500 stands for zero in the data rows.
Here are some points, one per row:
array([474, 456, 440, 497, 498, 443, 470, 492, 499, 463, 461, 428, 519, 521, 585, 519, 485, 483,
       540, 601, 601, 594, 675, 730, 471, 436, 472, 477, 463, 511, 456, 534, 507, 499, 560, 626,
       519])
array([466, 486, 514, 472, 491, 471, 478, 496, 517, 473, 479, 467, 548, 592, 724, 700, 641, 567,
       479, 490, 471, 556, 486, 645, 571, 637, 232, 335, 332, 363, 424, 398, 404, 369, 332, 403,
       444])
array([492, 494, 433, 453, 472, 478, 457, 595, 597, 574, 571, 432, 434, 463, 404, 442, 389, 471,
       479, 709, 695, 724, 578, 636, 474, 509, 457, 455, 510, 500, 476, 460, 539, 536, 550, 595,
       524])
array([497, 504, 464, 425, 525, 480, 498, 467, 514, 476, 558, 431, 454, 452, 501, 562, 644, 648,
       655, 630, 566, 573, 523, 615, 490, 489, 502, 490, 422, 527, 416, 529, 517, 548, 538, 568,
       591])
array([442, 480, 520, 469, 530, 511, 490, 440, 480, 496, 566, 563, 485, 539, 507, 497, 505, 503,
       644, 703, 648, 543, 548, 600, 527, 586, 510, 489, 436, 513, 414, 495, 517, 520, 586, 605,
       526])
array([537, 499, 485, 488, 468, 461, 536, 466, 521, 503, 505, 485, 388, 539, 428, 513, 497, 597,
       542, 645, 593, 562, 549, 606, 570, 621, 591, 499, 479, 547, 577, 669, 274, 315, 301, 389,
       321])
array([512, 434, 458, 486, 446, 468, 557, 426, 396, 469, 502, 466, 432, 564, 550, 497, 549, 554,
       402, 497, 586, 651, 595, 309, 295, 338, 384, 401, 377, 436, 336, 411, 433, 408, 391, 393,
       385])
array([460, 505, 420, 519, 429, 476, 577, 404, 446, 460, 480, 420, 445, 577, 524, 500, 558, 633,
       625, 637, 464, 432, 412, 399, 552, 505, 490, 548, 618, 598, 615, 518, 504, 508, 563, 521,
       555])
array([474, 385, 450, 571, 503, 515, 532, 458, 394, 428, 562, 516, 543, 541, 458, 459, 603, 662,
       453, 495, 495, 494, 472, 449, 558, 450, 478, 370, 623, 546, 642, 573, 488, 542, 639, 516,
       582])
array([527, 488, 511, 485, 408, 569, 575, 473, 314, 511, 577, 520, 528, 478, 606, 616, 593, 520,
       323, 495, 484, 454, 443, 445, 537, 483, 575, 414, 581, 445, 676, 564, 531, 553, 673, 520,
       600])
array([466, 465, 513, 527, 345, 514, 628, 587, 422, 528, 559, 553, 658, 590, 567, 392, 393, 564,
       408, 473, 498, 492, 414, 534, 475, 580, 554, 481, 551, 411, 572, 527, 510, 604, 655, 492,
       663])
array([597, 445, 564, 392, 408, 572, 390, 488, 433, 618, 347, 529, 506, 476, 638, 440, 524, 460,
       586, 418, 559, 535, 368, 559, 455, 556, 584, 627, 620, 702, 553, 676, 535, 597, 529, 384,
       598])
array([537, 492, 470, 559, 552, 613, 671, 648, 584, 410, 552, 527, 442, 363, 444, 439, 434, 322,
       496, 491, 483, 440, 453, 532, 377, 567, 383, 628, 615, 648, 597, 774, 710, 568, 482, 449,
       447])
array([515, 472, 486, 605, 637, 594, 565, 540, 554, 574, 489, 473, 432, 492, 571, 487, 566, 536,
       470, 514, 415, 449, 402, 561, 470, 561, 657, 622, 696, 221, 307, 358, 393, 364, 369, 397,
       360])
array([476, 451, 454, 517, 691, 517, 522, 504, 538, 659, 494, 472, 401, 496, 506, 458, 412, 399,
       445, 408, 489, 532, 506, 501, 517, 428, 517, 411, 435, 499, 574, 667, 691, 660, 430, 394,
       539])
array([585, 610, 579, 649, 732, 613, 567, 526, 522, 452, 357, 419, 394, 482, 484, 453, 417, 516,
       433, 504, 383, 478, 428, 464, 459, 533, 499, 479, 342, 482, 492, 455, 524, 754, 651, 516,
       497])
array([483, 505, 560, 488, 625, 550, 659, 632, 638, 572, 449, 454, 438, 556, 545, 594, 367, 485,
       423, 421, 422, 436, 561, 462, 493, 431, 465, 609, 619, 625, 491, 431, 367, 608, 462, 541,
       540])
array([601, 490, 593, 547, 526, 537, 603, 689, 735, 686, 539, 600, 519, 667, 517, 428, 583, 459,
       452, 435, 477, 425, 511, 490, 534, 469, 445, 467, 450, 524, 460, 447, 637, 513, 585, 561,
       488])
array([527, 454, 513, 474, 395, 425, 455, 395, 568, 482, 432, 652, 370, 457, 500, 533, 581, 526,
       571, 496, 514, 511, 497, 584, 541, 405, 392, 552, 468, 395, 509, 540, 669, 539, 589, 547,
       504])
array([425, 542, 492, 423, 475, 458, 412, 514, 560, 443, 499, 388, 515, 543, 523, 620, 608, 636,
       580, 524, 442, 516, 557, 577, 533, 523, 575, 488, 461, 522, 457, 548, 620, 523, 639, 268,
       260])
array([513, 444, 505, 508, 466, 418, 455, 476, 554, 484, 478, 472, 484, 500, 560, 471, 495, 509,
       541, 706, 620, 640, 650, 223, 353, 365, 388, 399, 414, 378, 396, 425, 396, 418, 424, 330,
       452])
array([481, 509, 387, 503, 470, 462, 444, 432, 526, 416, 534, 569, 550, 751, 589, 720, 572, 413,
       394, 534, 505, 473, 495, 492, 510, 574, 594, 600, 518, 571, 442, 495, 496, 522, 526, 561,
       536])
array([524, 488, 468, 438, 526, 390, 518, 496, 463, 468, 509, 437, 403, 510, 538, 570, 610, 477,
       494, 490, 603, 566, 526, 495, 477, 618, 592, 524, 583, 505, 570, 476, 476, 503, 598, 595,
       502])
array([491, 420, 447, 463, 490, 406, 470, 487, 447, 491, 552, 463, 508, 521, 583, 536, 517, 625,
       492, 520, 456, 400, 437, 461, 512, 573, 608, 650, 558, 631, 579, 508, 528, 486, 533, 568,
       489])
array([442, 430, 499, 481, 467, 384, 484, 497, 520, 499, 480, 534, 570, 458, 537, 504, 546, 626,
       500, 594, 463, 504, 434, 489, 442, 518, 569, 443, 618, 632, 590, 538, 564, 552, 484, 562,
       522])
array([434, 485, 406, 497, 432, 478, 493, 482, 470, 512, 611, 598, 670, 659, 570, 366, 409, 514,
       350, 512, 474, 439, 508, 487, 528, 535, 508, 455, 541, 505, 593, 610, 545, 632, 517, 590,
       479])
array([649, 392, 480, 487, 455, 445, 493, 435, 447, 482, 373, 447, 422, 408, 478, 381, 379, 343,
       368, 390, 510, 537, 595, 661, 806, 787, 700, 529, 583, 587, 314, 543, 515, 539, 545, 381,
       610])
array([549, 399, 326, 388, 471, 465, 552, 590, 525, 553, 601, 570, 509, 454, 521, 433, 325, 241,
       588, 466, 215, 347, 304, 410, 382, 375, 413, 323, 362, 419, 382, 386, 361, 396, 436, 404,
       388])
array([634, 691, 575, 711, 601, 450, 404, 440, 529, 587, 616, 547, 537, 454, 586, 570, 373, 455,
       544, 426, 446, 445, 474, 529, 391, 465, 487, 416, 549, 523, 450, 533, 512, 511, 533, 535,
       492])
array([504, 485, 427, 576, 432, 532, 408, 531, 499, 612, 541, 523, 374, 436, 444, 540, 626, 622,
       555, 483, 397, 364, 604, 470, 466, 537, 431, 477, 442, 553, 471, 436, 479, 589, 433, 516,
       588])
array([516, 530, 505, 471, 463, 547, 492, 539, 467, 449, 396, 487, 520, 442, 407, 538, 463, 548,
       504, 473, 749, 203, 242, 406, 387, 371, 386, 347, 381, 418, 352, 401, 389, 452, 423, 377,
       375])
array([577, 551, 564, 497, 526, 499, 466, 611, 344, 393, 379, 516, 614, 478, 428, 572, 499, 585,
       748, 501, 501, 555, 684, 452, 599, 470, 540, 506, 508, 403, 517, 404, 510, 604, 385, 567,
       465])
array([419, 596, 613, 547, 506, 495, 474, 441, 417, 485, 559, 633, 578, 374, 396, 424, 510, 381,
       453, 440, 484, 595, 614, 627, 659, 436, 512, 652, 523, 588, 626, 266, 341, 447, 406, 272,
       300])
array([401, 560, 584, 454, 391, 484, 448, 381, 561, 536, 515, 530, 592, 358, 267, 493, 483, 391,
       433, 368, 381, 538, 471, 430, 534, 429, 425, 623, 424, 389, 484, 535, 468, 565, 590, 688,
       481])
array([365, 609, 542, 543, 436, 655, 541, 602, 625, 479, 468, 527, 571, 342, 364, 470, 465, 430,
       503, 272, 492, 575, 526, 349, 608, 424, 626, 574, 378, 440, 573, 472, 429, 312, 447, 679,
       625])
array([457, 689, 746, 507, 597, 534, 365, 467, 392, 349, 433, 383, 536, 502, 355, 375, 497, 388,
       501, 393, 436, 507, 401, 410, 491, 405, 518, 558, 509, 507, 500, 449, 561, 275, 293, 661,
       609])
array([450, 566, 506, 385, 614, 589, 354, 357, 481, 428, 477, 466, 613, 468, 295, 386, 386, 411,
       527, 345, 484, 416, 555, 408, 458, 510, 441, 579, 511, 435, 618, 449, 558, 170, 402, 525,
       642])
There is one direction along which these points spread out most. Take the direction at right angles to it along which they spread out most. Then take the direction at right angles to both along which they spread out most. Go by this last direction. For each point below, how far along it does it lie, from 0 to 99? The average is 50, and the first point in the table lies past the average. One standard deviation of the points above along it is 16.
array([466, 486, 514, 472, 491, 471, 478, 496, 517, 473, 479, 467, 548, 592, 724, 700, 641, 567,
       479, 490, 471, 556, 486, 645, 571, 637, 232, 335, 332, 363, 424, 398, 404, 369, 332, 403,
       444]) 53
array([401, 560, 584, 454, 391, 484, 448, 381, 561, 536, 515, 530, 592, 358, 267, 493, 483, 391,
       433, 368, 381, 538, 471, 430, 534, 429, 425, 623, 424, 389, 484, 535, 468, 565, 590, 688,
       481]) 54
array([585, 610, 579, 649, 732, 613, 567, 526, 522, 452, 357, 419, 394, 482, 484, 453, 417, 516,
       433, 504, 383, 478, 428, 464, 459, 533, 499, 479, 342, 482, 492, 455, 524, 754, 651, 516,
       497]) 27
array([515, 472, 486, 605, 637, 594, 565, 540, 554, 574, 489, 473, 432, 492, 571, 487, 566, 536,
       470, 514, 415, 449, 402, 561, 470, 561, 657, 622, 696, 221, 307, 358, 393, 364, 369, 397,
       360]) 48
array([460, 505, 420, 519, 429, 476, 577, 404, 446, 460, 480, 420, 445, 577, 524, 500, 558, 633,
       625, 637, 464, 432, 412, 399, 552, 505, 490, 548, 618, 598, 615, 518, 504, 508, 563, 521,
       555]) 52
array([483, 505, 560, 488, 625, 550, 659, 632, 638, 572, 449, 454, 438, 556, 545, 594, 367, 485,
       423, 421, 422, 436, 561, 462, 493, 431, 465, 609, 619, 625, 491, 431, 367, 608, 462, 541,
       540]) 34
array([481, 509, 387, 503, 470, 462, 444, 432, 526, 416, 534, 569, 550, 751, 589, 720, 572, 413,
       394, 534, 505, 473, 495, 492, 510, 574, 594, 600, 518, 571, 442, 495, 496, 522, 526, 561,
       536]) 52
array([577, 551, 564, 497, 526, 499, 466, 611, 344, 393, 379, 516, 614, 478, 428, 572, 499, 585,
       748, 501, 501, 555, 684, 452, 599, 470, 540, 506, 508, 403, 517, 404, 510, 604, 385, 567,
       465]) 71
array([434, 485, 406, 497, 432, 478, 493, 482, 470, 512, 611, 598, 670, 659, 570, 366, 409, 514,
       350, 512, 474, 439, 508, 487, 528, 535, 508, 455, 541, 505, 593, 610, 545, 632, 517, 590,
       479]) 37
array([442, 480, 520, 469, 530, 511, 490, 440, 480, 496, 566, 563, 485, 539, 507, 497, 505, 503,
       644, 703, 648, 543, 548, 600, 527, 586, 510, 489, 436, 513, 414, 495, 517, 520, 586, 605,
       526]) 62
array([649, 392, 480, 487, 455, 445, 493, 435, 447, 482, 373, 447, 422, 408, 478, 381, 379, 343,
       368, 390, 510, 537, 595, 661, 806, 787, 700, 529, 583, 587, 314, 543, 515, 539, 545, 381,
       610]) 70
array([491, 420, 447, 463, 490, 406, 470, 487, 447, 491, 552, 463, 508, 521, 583, 536, 517, 625,
       492, 520, 456, 400, 437, 461, 512, 573, 608, 650, 558, 631, 579, 508, 528, 486, 533, 568,
       489]) 53
